In the data rows, 50 means zero.
Here are some points, each followed by its number:
[70, 74, 75, 67, 64, 61, 62, 60, 61, 63, 67, 76, 68, 50, 50, 50] 0
[61, 62, 64, 67, 69, 62, 62, 60, 62, 69, 61, 58, 61, 62, 60, 62] 1
[67, 73, 75, 71, 66, 62, 63, 60, 62, 66, 71, 62, 62, 62, 50, 50] 2
[62, 59, 58, 60, 62, 62, 63, 60, 61, 62, 60, 50, 50, 50, 50, 50] 3
[62, 60, 58, 61, 62, 61, 63, 60, 61, 62, 60, 58, 62, 61, 60, 65] 4
[70, 69, 68, 64, 63, 62, 63, 60, 61, 62, 62, 50, 50, 50, 50, 50] 5
[61, 59, 58, 61, 62, 74, 68, 69, 62, 62, 64, 50, 50, 50, 50, 50] 6
[61, 60, 59, 63, 65, 65, 64, 61, 64, 64, 60, 58, 61, 62, 60, 63] 7
[62, 63, 65, 68, 69, 62, 62, 60, 62, 68, 61, 58, 61, 61, 50, 50] 8
[61, 59, 58, 61, 62, 73, 69, 83, 77, 62, 60, 58, 61, 61, 60, 62] 9
[63, 68, 71, 71, 69, 61, 62, 60, 61, 70, 70, 59, 61, 62, 60, 63] 10
[66, 70, 72, 69, 65, 61, 63, 60, 61, 63, 67, 68, 65, 64, 61, 62] 11
[63, 69, 71, 72, 69, 61, 62, 60, 61, 71, 68, 59, 61, 61, 59, 63] 12
[72, 74, 74, 67, 63, 62, 63, 60, 62, 63, 68, 76, 68, 67, 65, 63] 13
[63, 59, 59, 61, 63, 61, 62, 60, 62, 62, 60, 58, 61, 62, 63, 66] 14
[71, 74, 75, 68, 64, 61, 63, 60, 61, 63, 69, 75, 68, 66, 64, 62] 15
[62, 59, 59, 61, 63, 61, 62, 60, 61, 62, 60, 58, 61, 61, 60, 64] 16
[61, 59, 58, 62, 64, 63, 63, 60, 61, 62, 60, 58, 61, 61, 60, 64] 17
[63, 60, 59, 61, 62, 62, 63, 60, 61, 62, 60, 58, 61, 62, 62, 66] 18
[61, 59, 58, 61, 62, 61, 62, 61, 71, 62, 60, 58, 61, 61, 60, 62] 19
[61, 59, 58, 60, 62, 77, 70, 72, 78, 62, 60, 58, 61, 61, 60, 63] 20
[61, 59, 58, 60, 62, 68, 67, 78, 62, 68, 62, 57, 61, 62, 60, 63] 21
[62, 64, 66, 68, 70, 62, 62, 60, 62, 68, 61, 58, 61, 62, 60, 62] 22
[70, 73, 74, 67, 64, 61, 63, 60, 62, 62, 63, 78, 71, 70, 70, 63] 23
[71, 74, 75, 68, 64, 61, 62, 60, 61, 63, 68, 50, 50, 50, 50, 50] 24
[61, 59, 59, 62, 65, 63, 63, 60, 61, 62, 60, 69, 70, 50, 50, 50] 25
[61, 59, 58, 61, 62, 65, 65, 75, 61, 50, 50, 50, 50, 50, 50, 50] 26
[61, 59, 58, 61, 62, 64, 64, 73, 62, 67, 61, 58, 61, 61, 60, 63] 27
[67, 68, 68, 65, 63, 62, 63, 60, 61, 62, 60, 61, 65, 65, 74, 67] 28
[61, 59, 57, 61, 62, 62, 63, 61, 62, 62, 65, 72, 68, 67, 65, 63] 29
[63, 60, 59, 61, 62, 62, 63, 60, 62, 62, 60, 58, 61, 62, 63, 67] 30
[69, 68, 68, 64, 63, 61, 62, 60, 61, 62, 60, 63, 67, 66, 50, 50] 31
[61, 59, 58, 61, 62, 67, 66, 73, 61, 65, 50, 50, 50, 50, 50, 50] 32
[70, 75, 77, 69, 64, 62, 63, 60, 61, 64, 72, 70, 64, 65, 62, 63] 33
[61, 59, 59, 62, 66, 65, 63, 61, 64, 64, 60, 58, 61, 61, 60, 63] 34
[70, 71, 72, 66, 63, 62, 63, 60, 61, 62, 63, 50, 50, 50, 50, 50] 35
[61, 59, 58, 61, 62, 62, 63, 62, 62, 62, 65, 69, 66, 65, 63, 62] 36
[61, 59, 58, 61, 62, 66, 65, 72, 61, 62, 60, 58, 61, 50, 50, 50] 37
[61, 59, 58, 61, 63, 65, 65, 77, 77, 62, 60, 58, 61, 61, 60, 62] 38
[61, 59, 58, 60, 62, 70, 68, 81, 76, 62, 60, 57, 61, 62, 50, 50] 39
[66, 63, 62, 62, 62, 61, 63, 60, 61, 62, 60, 59, 63, 64, 72, 69] 40
[70, 75, 78, 69, 65, 61, 62, 60, 61, 50, 50, 50, 50, 50, 50, 50] 41
[70, 76, 78, 71, 65, 61, 62, 60, 62, 64, 71, 71, 65, 65, 61, 62] 42
[60, 59, 58, 61, 63, 72, 67, 68, 61, 63, 63, 77, 70, 69, 70, 63] 43
[61, 59, 58, 61, 62, 61, 63, 60, 73, 62, 60, 58, 61, 61, 60, 62] 44
[68, 66, 66, 62, 63, 62, 62, 60, 62, 62, 60, 62, 66, 66, 80, 70] 45
[60, 59, 59, 62, 65, 67, 64, 61, 71, 63, 59, 58, 61, 62, 60, 63] 46
[61, 59, 58, 61, 63, 75, 70, 79, 78, 62, 60, 58, 61, 61, 60, 62] 47
[62, 59, 58, 61, 62, 62, 63, 60, 61, 62, 60, 58, 50, 50, 50, 50] 48
[61, 59, 57, 61, 62, 62, 63, 61, 76, 62, 60, 58, 61, 61, 60, 62] 49
[63, 67, 70, 70, 69, 62, 63, 60, 61, 71, 67, 58, 61, 62, 60, 63] 50
[68, 65, 64, 63, 62, 62, 63, 60, 61, 62, 60, 63, 67, 66, 79, 69] 51
[61, 59, 58, 61, 63, 73, 68, 69, 61, 67, 71, 62, 62, 62, 60, 63] 52
[61, 59, 58, 60, 62, 72, 68, 72, 61, 62, 62, 74, 70, 69, 70, 64] 53
[68, 67, 67, 64, 63, 61, 62, 60, 61, 62, 60, 69, 70, 69, 82, 67] 54
[61, 59, 58, 60, 62, 63, 64, 67, 62, 62, 60, 50, 50, 50, 50, 50] 55
[62, 59, 57, 61, 63, 69, 66, 62, 62, 66, 73, 62, 62, 63, 60, 63] 56
[71, 74, 75, 67, 63, 61, 62, 60, 61, 63, 68, 76, 68, 67, 64, 63] 57
[70, 74, 75, 67, 64, 61, 62, 60, 61, 63, 67, 76, 68, 67, 64, 63] 58
[60, 59, 58, 61, 63, 62, 63, 68, 61, 63, 61, 72, 69, 67, 69, 63] 59
[68, 74, 77, 72, 66, 61, 62, 60, 61, 63, 68, 76, 68, 67, 64, 63] 60
[60, 59, 58, 61, 63, 61, 62, 61, 61, 69, 66, 59, 61, 61, 60, 63] 61
Which three points above are nearest to each new point? Their numbers follow each, nearest first.
[61, 59, 58, 61, 63, 76, 70, 79, 78, 62, 60, 58, 61, 61, 60, 63] >> 47 9 20
[67, 74, 77, 72, 67, 61, 63, 60, 61, 64, 71, 70, 64, 50, 50, 50] >> 0 2 42
[61, 59, 58, 61, 62, 72, 68, 76, 61, 63, 67, 72, 66, 65, 63, 63] >> 53 43 52
[67, 70, 70, 66, 64, 61, 62, 60, 61, 62, 59, 62, 65, 65, 75, 68] >> 28 45 51
[62, 59, 57, 60, 62, 68, 67, 76, 62, 64, 71, 65, 63, 63, 61, 63] >> 52 21 27
[61, 59, 59, 62, 65, 65, 64, 60, 68, 63, 60, 58, 50, 50, 50, 50] >> 48 3 55
[61, 59, 59, 63, 66, 64, 63, 60, 61, 62, 63, 78, 72, 50, 50, 50] >> 25 0 36
[61, 59, 58, 61, 62, 62, 63, 64, 61, 63, 65, 68, 65, 64, 62, 63] >> 36 29 59
[61, 59, 58, 61, 62, 73, 68, 69, 61, 68, 72, 62, 62, 62, 59, 62] >> 52 56 21
[61, 59, 58, 61, 62, 70, 67, 76, 61, 62, 64, 75, 69, 67, 66, 63] >> 53 43 59
[61, 59, 58, 61, 62, 61, 63, 63, 61, 63, 67, 70, 50, 50, 50, 50] >> 48 37 3
[66, 65, 64, 62, 63, 61, 62, 60, 61, 62, 59, 59, 63, 63, 70, 69] >> 40 28 30
[61, 59, 58, 61, 62, 74, 68, 72, 61, 66, 72, 64, 62, 63, 50, 50] >> 52 56 37
[64, 69, 71, 68, 66, 61, 63, 60, 61, 62, 60, 60, 63, 64, 72, 69] >> 28 40 45
[71, 72, 73, 66, 63, 62, 63, 60, 61, 62, 62, 78, 72, 71, 74, 64] >> 23 13 58
[61, 59, 58, 61, 63, 73, 68, 65, 71, 62, 60, 50, 50, 50, 50, 50] >> 6 55 3
[61, 59, 58, 61, 63, 64, 65, 73, 61, 63, 67, 73, 67, 66, 64, 63] >> 59 36 53
[61, 59, 58, 61, 62, 73, 68, 68, 61, 64, 70, 67, 64, 64, 61, 63] >> 52 56 36
[61, 59, 58, 61, 62, 62, 63, 65, 61, 67, 68, 59, 61, 62, 60, 63] >> 61 56 27
[71, 75, 75, 68, 64, 62, 63, 60, 62, 63, 70, 50, 50, 50, 50, 50] >> 24 35 5
[67, 66, 65, 63, 63, 61, 62, 60, 61, 62, 60, 63, 67, 66, 50, 50] >> 31 8 2
[61, 59, 58, 61, 63, 73, 67, 67, 62, 69, 64, 58, 61, 62, 60, 62] >> 52 27 56
[60, 59, 58, 61, 62, 67, 66, 78, 62, 66, 60, 58, 61, 62, 60, 63] >> 21 27 38
[64, 69, 72, 70, 67, 62, 63, 60, 61, 63, 68, 70, 65, 65, 63, 63] >> 11 60 33
[64, 68, 69, 68, 65, 61, 62, 60, 61, 62, 60, 58, 61, 61, 60, 64] >> 22 1 50
[61, 59, 58, 61, 62, 72, 68, 73, 61, 62, 62, 73, 70, 69, 72, 64] >> 53 43 59
[69, 69, 69, 64, 63, 62, 63, 60, 62, 62, 62, 74, 70, 70, 72, 64] >> 23 54 13
[61, 59, 58, 61, 62, 73, 68, 74, 61, 66, 71, 62, 62, 62, 60, 63] >> 52 21 56
[69, 71, 72, 66, 64, 62, 63, 60, 62, 62, 61, 73, 71, 69, 74, 64] >> 23 54 13
[65, 62, 61, 61, 62, 62, 63, 60, 61, 62, 60, 59, 63, 63, 69, 69] >> 40 30 14
[61, 59, 57, 61, 62, 64, 65, 73, 66, 63, 60, 58, 61, 62, 59, 62] >> 27 21 38
[61, 59, 58, 61, 62, 67, 66, 76, 61, 62, 63, 75, 70, 69, 69, 63] >> 53 43 59
[61, 59, 58, 61, 62, 65, 65, 72, 61, 62, 62, 72, 68, 67, 67, 63] >> 59 53 43
[62, 59, 58, 61, 62, 62, 63, 60, 61, 62, 60, 58, 50, 50, 50, 50] >> 48 3 55
[61, 59, 57, 61, 62, 72, 68, 77, 61, 65, 72, 63, 63, 63, 61, 63] >> 52 21 56
[61, 59, 58, 60, 62, 63, 64, 73, 75, 62, 60, 57, 61, 62, 60, 63] >> 38 49 19
[68, 69, 70, 65, 63, 62, 63, 60, 61, 62, 60, 60, 64, 65, 74, 50] >> 28 11 51
[61, 59, 58, 61, 62, 74, 69, 81, 78, 62, 59, 58, 61, 62, 50, 50] >> 39 9 47
[64, 68, 70, 70, 67, 61, 62, 60, 61, 63, 69, 67, 64, 64, 61, 63] >> 11 10 12
[61, 59, 58, 61, 62, 68, 67, 82, 76, 62, 60, 58, 61, 50, 50, 50] >> 39 37 9
[61, 59, 58, 60, 63, 70, 66, 63, 61, 62, 63, 77, 70, 70, 70, 64] >> 43 53 59
[70, 75, 77, 70, 64, 61, 62, 60, 61, 62, 63, 79, 73, 71, 72, 63] >> 23 58 13
[61, 59, 58, 61, 63, 68, 65, 62, 62, 66, 71, 62, 62, 62, 50, 50] >> 56 8 52
[67, 73, 76, 70, 65, 61, 62, 60, 61, 50, 50, 50, 50, 50, 50, 50] >> 41 35 5
[61, 59, 58, 60, 63, 61, 62, 62, 61, 67, 70, 61, 61, 62, 60, 63] >> 61 56 16
[61, 59, 58, 61, 62, 62, 63, 64, 61, 69, 64, 58, 50, 50, 50, 50] >> 48 55 3
[66, 63, 62, 62, 62, 61, 63, 60, 61, 62, 60, 60, 64, 50, 50, 50] >> 25 37 48
[64, 68, 69, 67, 65, 61, 62, 60, 61, 62, 60, 58, 61, 62, 61, 65] >> 22 1 50
[67, 72, 75, 69, 65, 61, 62, 60, 61, 62, 59, 60, 63, 64, 74, 70] >> 28 45 51
[60, 58, 59, 62, 65, 66, 63, 61, 62, 66, 60, 58, 50, 50, 50, 50] >> 48 3 55
[67, 75, 78, 73, 67, 61, 63, 60, 62, 50, 50, 50, 50, 50, 50, 50] >> 41 35 5
[61, 59, 59, 63, 66, 63, 63, 60, 62, 69, 67, 59, 61, 62, 60, 62] >> 61 34 7
[61, 59, 58, 61, 62, 69, 67, 73, 61, 62, 60, 65, 68, 67, 76, 66] >> 53 59 43
[67, 74, 77, 72, 67, 61, 62, 60, 61, 63, 67, 76, 68, 67, 64, 63] >> 60 58 15
[61, 59, 58, 60, 62, 67, 66, 80, 76, 62, 50, 50, 50, 50, 50, 50] >> 32 26 39
[61, 59, 58, 61, 62, 69, 67, 79, 62, 66, 61, 58, 61, 61, 60, 62] >> 21 27 52
[66, 63, 63, 62, 63, 61, 62, 60, 61, 62, 59, 61, 64, 64, 74, 68] >> 40 51 28
[61, 59, 58, 60, 63, 74, 68, 67, 61, 67, 72, 61, 62, 62, 61, 63] >> 52 56 21
